Small tables with named rows and columns. After each table, cells are looked up by row and column.

dos =
	setuzo	bulop	tunip	dovi	zoloral	nuro	vozaka	nisotin	rubag
gubivo	54.010	38.017	92.157	32.615	44.863	30.928	42.189	40.105	63.716
nimozu	48.900	33.775	83.802	28.619	52.653	22.325	48.841	34.574	52.158
gunerod	51.712	74.490	63.664	64.629	32.425	77.994	30.923	56.369	81.753
nif	30.939	36.690	59.275	29.418	56.993	23.687	49.679	21.038	45.963
savemis	57.232	69.610	77.566	61.729	31.425	73.435	31.955	57.635	83.175
sefide	24.005	73.969	49.616	56.994	38.724	71.888	28.850	28.968	70.758

savemis, nisotin: 57.635
savemis, rubag: 83.175
nif, nisotin: 21.038
nimozu, setuzo: 48.900
nif, nuro: 23.687
nimozu, zoloral: 52.653
nimozu, dovi: 28.619
sefide, zoloral: 38.724
gubivo, rubag: 63.716
gubivo, nuro: 30.928
nif, setuzo: 30.939
nimozu, vozaka: 48.841
gunerod, setuzo: 51.712
savemis, nuro: 73.435
nif, bulop: 36.690
nimozu, rubag: 52.158

Table roki
	nomu	nim	rido	rupurif
memud	167	132	144	140
totonab	77	60	36	222
mon	128	57	36	192
sez	170	72	89	160
kep	185	123	106	187

What is the nomu of totonab in roki? 77
What is the nomu of sez in roki? 170
What is the nomu of mon in roki? 128
What is the rido of memud in roki? 144
What is the nim of totonab in roki? 60
What is the rupurif of mon in roki? 192
What is the rido of kep in roki? 106
What is the rido of mon in roki? 36
What is the rupurif of kep in roki? 187
What is the nomu of memud in roki? 167
What is the rupurif of memud in roki? 140
What is the nim of sez in roki? 72
What is the rupurif of totonab in roki? 222
Which row has the largest nomu? kep

rimeg.csv
,rifivop,zon,supes,gede,tasonak,nim
dut,78,49,11,56,53,25
nek,59,19,71,89,21,71
kevig,53,4,69,75,22,81

What is the nim of nek in rimeg?
71
What is the zon of nek in rimeg?
19
What is the rifivop of kevig in rimeg?
53
What is the nim of dut in rimeg?
25
What is the gede of dut in rimeg?
56
What is the gede of kevig in rimeg?
75
What is the gede of nek in rimeg?
89
What is the zon of dut in rimeg?
49
What is the zon of kevig in rimeg?
4
What is the rifivop of dut in rimeg?
78
What is the supes of kevig in rimeg?
69
What is the nim of kevig in rimeg?
81
What is the tasonak of kevig in rimeg?
22
What is the supes of nek in rimeg?
71
What is the supes of dut in rimeg?
11
What is the tasonak of dut in rimeg?
53
What is the rifivop of nek in rimeg?
59
What is the tasonak of nek in rimeg?
21
Which row has the largest rifivop? dut

gef:
        budo  mimim   kor   soz   zor
zoto    9288   7408  7011  7920  5149
lozut   6689   6666  6626  6670  6522
mer     6011   3651  6318  7766  9621
lilus   7341   6122  6107  6739  6249
vebu    6637   6644  6643  6639  6631
lat     6630   6479  6569  6450  6901
pekosu  6261   7706  6551  6089  6565
nonida  6628   6649  6664  6665  6622
lak     6485   7035  7153  7091  6797
nog     6697   6671  6676  6701  6546
sabo    6136   6541  6841  5071  7703
nimuzu  6754   6538  6445  6066  6812
ralin   6213   6762  6434   916  8232

What is the kor of ralin in gef?
6434
What is the soz of lak in gef?
7091
What is the zor of ralin in gef?
8232
What is the zor of lat in gef?
6901
What is the kor of sabo in gef?
6841
What is the soz of ralin in gef?
916
What is the mimim of vebu in gef?
6644
What is the soz of lozut in gef?
6670
What is the soz of vebu in gef?
6639
What is the mimim of lak in gef?
7035
What is the soz of sabo in gef?
5071
What is the budo of lozut in gef?
6689
What is the soz of lat in gef?
6450
What is the soz of lilus in gef?
6739
What is the kor of nonida in gef?
6664
What is the mimim of nog in gef?
6671
Which row has the largest mimim? pekosu

tubu =
         gafo  boratu
dubo      113     107
sev       105     102
pozadud    77     222
vis       111     130
zupeg     115     109
gorerag   114     102
zugosa    110     105
pom       106     105
vug       112     105
mam        95      94
vupo      238      44

boratu of vupo: 44
boratu of zupeg: 109
boratu of vis: 130
boratu of pozadud: 222
gafo of pom: 106
boratu of mam: 94
gafo of gorerag: 114
gafo of vug: 112
boratu of vug: 105
boratu of sev: 102
gafo of vis: 111
gafo of zugosa: 110
boratu of zugosa: 105
boratu of gorerag: 102
gafo of dubo: 113
boratu of dubo: 107
gafo of pozadud: 77
Row with the largest boratu: pozadud

nuz:
	sote	nanibi	zem
tesozu	50.7	71.6	54.2
ruvitu	50.2	66.7	65.9
vavi	67.7	30.3	99.2
mubul	79.8	41.8	53.3
pilora	55.7	73.9	48.9
bepo	42.0	70.8	73.4
tolura	56.2	53.0	81.8
gep	42.9	69.9	70.7
raz	93.0	13.2	88.9
madod	87.4	45.4	38.5
vupasu	66.6	34.2	69.0
gopad	63.6	57.0	71.9

raz, sote => 93.0
pilora, sote => 55.7
vavi, zem => 99.2
madod, zem => 38.5
madod, nanibi => 45.4
tolura, sote => 56.2
pilora, zem => 48.9
ruvitu, nanibi => 66.7
bepo, zem => 73.4
bepo, nanibi => 70.8
gopad, sote => 63.6
raz, nanibi => 13.2
ruvitu, zem => 65.9
raz, zem => 88.9
tolura, nanibi => 53.0
mubul, zem => 53.3
gopad, nanibi => 57.0
vupasu, sote => 66.6
tesozu, nanibi => 71.6
Row with the largest zem: vavi

pafu =
         fonobuv  zifigut   defa  tavige    vov    zos  vapab    tas  gazira
pimibun    0.326    0.176  0.471   0.215  0.911  0.541  0.448  0.516   0.414
vetum      0.889    0.688  0.449   0.708  0.656  0.505  0.406  0.563   0.548
tubi       0.597    0.193  0.509   0.558  0.381  0.657  0.479  0.667   0.512

tubi, gazira: 0.512
pimibun, zos: 0.541
pimibun, vapab: 0.448
vetum, vov: 0.656
vetum, tas: 0.563
vetum, zifigut: 0.688
tubi, fonobuv: 0.597
pimibun, defa: 0.471
tubi, tas: 0.667
pimibun, fonobuv: 0.326
tubi, zos: 0.657
pimibun, tas: 0.516

gotuz =
         fumuzon  binemer  gidereb  vona  venid  geki  tibopot  nipa
rosufo       133      112      127   124    131   126      100   145
godu         120      151      121   111    131   166      175   104
rez          124      139      102   125    147   137      131    99
losur        127      147      113    98    151   208      141   141
kanim        118      134      112   158     95     9       56    84
tor          124      110      147   132    111   117      122   151
gegel        120      178       90    76    162   245      117   144
dobop        129      123      133   133    121   120      172   132
zamelit      130      131      130   131    127   116      146   139
mes          121      147      118   102    140   185      145   136

What is the venid of losur in gotuz? 151
What is the vona of godu in gotuz? 111
What is the gidereb of losur in gotuz? 113
What is the geki of godu in gotuz? 166
What is the venid of rez in gotuz? 147
What is the fumuzon of dobop in gotuz? 129
What is the geki of rosufo in gotuz? 126
What is the geki of kanim in gotuz? 9
What is the geki of tor in gotuz? 117
What is the venid of tor in gotuz? 111
What is the vona of zamelit in gotuz? 131

paza
          fibo   desu    mil  lovata    kug  ripona  zalilak    biv
nubaziv  -0.01  -0.73   0.59    6.15   7.62   -5.21    -4.43  -4.58
finot    -2.82  -3.47   1.08    2.09   4.77   -6.48     0.56   0.89
rif      -3.53  -3.05   4.48    5.53   2.44   -5.54    -3.15  -2.97
letalut   0.43  -0.63  -1.67    2.88   7.35   -3.84    -1.28  -1.33
dodiba   -1.39  -0.44   3.87    4.80   1.50   -1.52    -3.02  -2.76
sego     -2.49  -0.84   4.22    4.01   0.92   -1.75    -2.39  -1.43
deg      -3.30  -3.57   1.95    2.24   3.95   -6.49     0.20   0.79
mutiv    -0.99  -0.94   2.70    1.32  -0.62   -1.27     2.59   1.69
vebuz    -0.87  -0.76   2.47    6.33   5.23   -4.01    -5.11  -4.69
pinabo   -2.33  -1.14   3.35    6.29   4.12   -4.23    -4.92  -4.52

dodiba, ripona: -1.52
vebuz, kug: 5.23
mutiv, ripona: -1.27
letalut, ripona: -3.84
letalut, fibo: 0.43
letalut, desu: -0.63
nubaziv, lovata: 6.15
finot, desu: -3.47
mutiv, lovata: 1.32
pinabo, ripona: -4.23
letalut, kug: 7.35
mutiv, kug: -0.62
rif, biv: -2.97
nubaziv, biv: -4.58
sego, fibo: -2.49
deg, fibo: -3.30

